Rows are one point carried round by a steady rotation, each followed by how many steps it has turned.
The counts run from 0 to 892.
.00 .17 .15 -.03 -.32 .15 .21 .22 .22 -.02 -.01 .14 -.28 .38 .07 .06 .22 .05 -.05 -.23 -.32 .05 .02 -.05 -.10 -.15 -.14 -.09 .08 .03 .01 .00 .05 -.50 -.15 .01 -> 132
-.23 -.09 -.03 .19 .15 -.10 .16 .19 -.17 .23 .10 -.21 -.04 .10 -.17 -.03 .28 .20 -.01 -.03 -.11 -.15 .41 -.19 .09 .15 .00 .00 -.27 .35 .25 -.02 -.24 .10 .33 .12 -> 466
-.05 .19 .17 -.02 -.29 -.02 -.34 .23 -.03 .24 .05 .15 -.04 -.26 -.10 .25 .05 .15 -.18 .00 -.17 .04 .21 .14 -.11 .38 .20 .03 -.09 -.17 .32 .09 -.14 .12 -.01 .29 -> 807
.28 .04 -.07 .20 -.37 .23 -.09 .08 .04 .12 .17 .13 -.42 .21 -.10 .23 -.10 .07 -.01 -.10 -.12 -.04 .25 .02 .02 .15 .23 .22 -.16 .06 -.02 .00 -.24 -.05 .29 .26 -> 729
-.08 -.13 .01 -.08 -.23 -.09 .13 .33 -.03 .48 -.14 .16 -.15 -.14 -.14 -.04 .09 -.07 .04 .20 .01 .04 .04 .34 .03 -.01 -.03 -.34 .15 .01 -.26 .14 -.20 -.23 .30 .13 -> 190
.07 -.28 .04 -.15 -.08 .05 .38 .13 .05 .48 -.03 .09 -.27 .06 -.04 -.03 .18 .06 -.12 .00 -.20 -.06 .33 .21 -.23 -.05 .01 .12 -.09 -.06 .09 .03 -.17 -.14 .36 .14 -> 187
.17 -.21 .27 -.02 -.02 .12 .09 .12 .03 .32 -.09 .24 -.04 -.14 .11 .03 .04 -.06 -.36 .12 -.20 .24 .39 .20 -.05 .18 -.04 .01 -.14 -.23 .48 -.03 -.09 .11 -.01 -.05 -> 170
-.29 -.04 .08 .12 -.07 -.02 -.05 .00 .20 -.29 .32 -.05 -.09 .29 -.22 .19 .21 .15 .08 -.12 -.26 -.22 .21 -.18 -.09 .08 -.02 .00 -.12 .13 -.05 .26 -.14 -.05 -.42 -.13 -> 52
.19 -.16 -.09 .09 .17 -.16 -.25 -.20 -.17 .08 .06 .19 -.02 -.20 -.13 .23 -.45 .02 -.33 -.08 .05 .10 .11 -.21 .08 .32 .36 -.05 -.19 .05 .07 -.09 -.09 .12 .11 -.17 -> 85
.15 -.10 -.01 .02 -.03 .15 .29 .29 .01 .13 .15 .32 -.07 -.21 -.39 .16 -.13 -.01 -.05 .00 -.23 .08 .24 .18 -.13 -.05 .23 .01 -.04 -.13 -.01 .14 -.24 -.21 .21 .35 -> 713
-.04 -.04 -.08 .21 -.26 .14 .14 -.16 -.09 .13 .29 .04 -.37 .29 -.13 .15 .14 .03 .10 -.24 -.12 -.32 .23 -.07 -.13 -.16 .17 .04 .03 .13 -.04 .13 -.17 -.24 .39 .06 -> 559
.21 .24 .15 .01 -.36 .08 .24 .44 .11 .05 .07 .03 -.27 .28 .22 -.06 .04 .05 -.11 .01 -.21 .06 .12 -.14 -.02 .00 -.17 -.08 -.18 .13 .04 -.16 .25 -.28 .26 .13 -> 302
.02 -.11 .21 -.22 -.24 -.19 -.14 .31 -.05 .38 -.07 -.06 -.10 -.27 .08 .06 .08 .15 -.34 .25 -.15 -.04 .09 .17 -.02 .38 .04 -.25 .01 -.08 .11 -.04 .08 .26 .14 -.01 -> 97
-.18 -.04 -.06 -.15 -.16 -.02 -.06 .25 -.22 .21 .04 -.12 -.13 -.04 -.18 .05 .14 .19 .12 -.23 -.02 .08 .14 .02 -.12 -.02 .06 .09 -.16 .23 .31 .23 -.57 -.28 .05 .19 -> 280
-.42 -.17 .10 .03 -.28 .24 -.09 -.22 .29 .11 .21 -.26 .10 .11 -.23 .05 .08 -.03 .01 -.25 -.02 -.28 .06 -.31 .05 .05 -.02 -.07 .16 .31 .02 .06 -.15 .03 -.14 -.09 -> 125
-.01 .14 .23 -.01 .00 -.19 -.02 .23 .03 .08 .07 .43 -.14 .15 .32 .01 -.01 .02 -.06 .10 -.04 .23 .27 .06 -.22 -.07 -.13 .01 -.19 -.26 .12 .01 .00 -.39 -.19 -.17 -> 602
-.31 -.08 .22 -.13 -.04 -.07 .24 .41 -.15 .02 .10 -.15 .03 .16 .06 -.06 .27 .01 -.10 .03 -.10 .21 .06 -.08 .04 .00 -.10 -.26 .22 .18 .25 .07 -.13 -.35 .03 -.38 -> 40
-.09 .10 .16 .03 -.35 .11 -.03 .24 .11 -.15 -.11 .02 .14 .05 -.14 -.09 .05 -.14 .06 -.08 -.15 .10 -.25 -.06 .21 .05 -.36 -.56 .01 .12 -.05 .21 .09 -.24 -.37 .00 -> 136
-.18 .17 .34 .21 -.23 .01 .03 .29 -.05 -.14 .44 .26 -.05 .18 .06 .08 .19 -.14 .13 .37 -.12 .02 .33 .06 -.05 .15 -.11 -.13 .09 -.16 .02 .18 .17 -.12 -.09 -.17 -> 320
.20 .07 .03 -.12 -.28 -.13 -.14 .23 -.48 .13 .15 .11 -.18 -.23 -.11 .21 -.15 -.01 -.06 .00 -.11 -.14 -.17 .06 -.18 -.03 .18 -.41 -.12 -.19 .01 .36 -.04 -.21 .08 .10 -> 718
.06 -.30 .04 .11 -.04 .18 .23 -.13 .34 -.23 .12 .07 .01 .24 -.28 .08 -.28 -.13 -.12 -.12 -.15 -.03 -.06 -.23 .15 -.05 .05 -.18 .01 .25 -.34 -.01 .02 -.14 -.24 -.24 -> 855
-.01 .04 .00 .28 -.18 .01 -.30 .17 .03 .37 -.12 .34 -.17 -.03 -.08 .05 .05 .00 .07 .23 -.02 .10 .36 .28 .16 .24 -.04 .01 -.22 -.01 .04 .07 -.29 .12 .08 .26 -> 92
-.43 .19 .22 .18 -.25 .10 .09 .17 .00 .20 .21 -.03 .11 .12 -.05 -.17 .37 -.10 .20 .04 -.05 -.02 .39 -.08 .08 .11 -.31 -.14 .04 .15 .29 .04 .00 .01 .20 .13 -> 393
.20 .01 .11 .03 -.01 -.03 -.09 -.37 .04 .09 .07 .45 .04 -.01 .12 .08 -.40 -.22 -.27 -.19 .05 -.01 .13 -.24 -.15 -.02 .00 -.11 -.23 -.20 .11 -.08 .33 -.05 -.03 -.19 -> 159
-.46 -.10 .18 .10 -.15 -.11 -.20 -.25 .24 -.01 .40 -.06 .09 .19 -.02 .13 .11 -.03 .04 -.02 .07 -.24 .21 -.22 -.02 .13 -.03 -.12 .08 .17 -.08 .08 -.02 .07 -.30 -.37 -> 763
.17 -.06 .10 -.20 -.33 .27 .26 .24 -.14 .27 .04 -.02 -.16 -.10 -.07 .05 .08 .00 -.25 -.24 -.27 .01 .03 .04 -.14 -.05 .16 -.07 .19 -.03 .40 .08 -.11 -.22 .33 .18 -> 640
-.09 -.28 .07 .04 .23 -.25 -.18 -.33 .30 .27 -.03 .23 .15 -.15 .01 .15 -.18 .04 -.37 -.05 -.07 -.15 .19 -.19 -.01 .10 .16 -.16 -.11 -.06 -.01 -.20 .05 .11 -.28 -.26 -> 611
.20 .01 .04 .08 -.14 .02 -.02 -.05 .05 -.09 .23 .42 .16 -.12 -.22 .03 -.57 -.25 .02 .04 .02 -.03 -.07 -.19 .01 -.03 .02 -.34 -.25 -.08 -.24 .11 .25 -.06 -.13 .03 -> 872
.42 .10 .11 .08 -.14 -.21 -.23 .18 -.35 .10 .06 .34 -.24 -.04 .23 .19 -.21 -.01 -.17 .19 -.07 -.01 .05 .07 -.05 .08 .13 -.27 -.26 -.29 .08 .15 .09 -.11 -.03 -.11 -> 887
.19 -.42 .00 -.12 .19 -.10 .36 .26 -.26 .16 -.07 .01 .09 -.28 -.24 .04 -.11 .00 -.31 .13 -.26 -.07 -.03 .04 .01 -.04 .16 -.47 -.12 .01 .03 .07 -.08 .03 .09 -.11 -> 625
.16 -.11 .15 -.10 -.14 .05 -.25 -.10 -.17 .21 -.04 .13 .22 -.36 -.06 -.03 -.38 -.22 -.21 .01 .08 .12 .02 -.12 .08 .19 -.10 -.30 -.23 -.12 .43 .09 .01 .17 -.08 -.03 -> 82
-.05 .00 .06 -.11 -.13 -.32 .05 .31 -.41 .27 .15 -.15 -.13 -.18 -.05 .06 .19 .11 -.09 .16 -.21 -.32 -.10 .03 -.08 .05 .10 -.54 -.03 -.04 -.06 .22 .06 -.07 .23 -.02 -> 549
.27 -.12 .08 -.22 -.08 -.09 .05 -.16 .04 .00 .19 .28 -.09 .07 .07 -.01 -.60 -.15 -.17 -.08 .12 .10 .02 -.25 -.21 -.08 -.01 -.06 -.35 -.12 -.07 .02 .19 -.19 -.07 -.26 -> 515
-.03 -.16 .06 -.20 .00 -.31 .07 .24 -.30 .19 -.06 .18 -.24 -.01 -.09 .00 .26 .14 -.02 .07 -.18 -.01 .16 .32 -.30 .02 -.05 -.13 -.22 -.14 .04 .42 -.19 -.13 -.04 -.05 -> 264
.23 -.08 .04 -.05 -.19 .00 .12 .06 -.03 -.30 .15 .21 -.03 .08 -.22 .02 -.33 -.17 -.02 .13 -.16 -.12 -.15 -.09 -.02 -.08 -.11 -.39 -.27 -.12 -.26 .30 .25 -.12 -.29 -.12 -> 63
-.08 -.17 -.07 .11 .03 -.10 -.06 .00 -.16 .18 .02 -.19 -.15 .13 -.15 -.03 .08 .13 -.01 -.02 -.01 -.06 .36 -.13 .11 .36 -.03 .09 -.39 .42 .20 .01 -.23 .25 .32 -.01 -> 821
-.15 -.14 .16 .07 -.24 -.05 .05 -.01 .14 .18 .12 .17 .06 .16 .10 -.09 -.19 -.34 .03 .14 .23 .07 .01 -.17 .21 -.02 -.16 -.45 .23 .15 -.30 -.07 .16 -.20 .07 -.36 -> 758
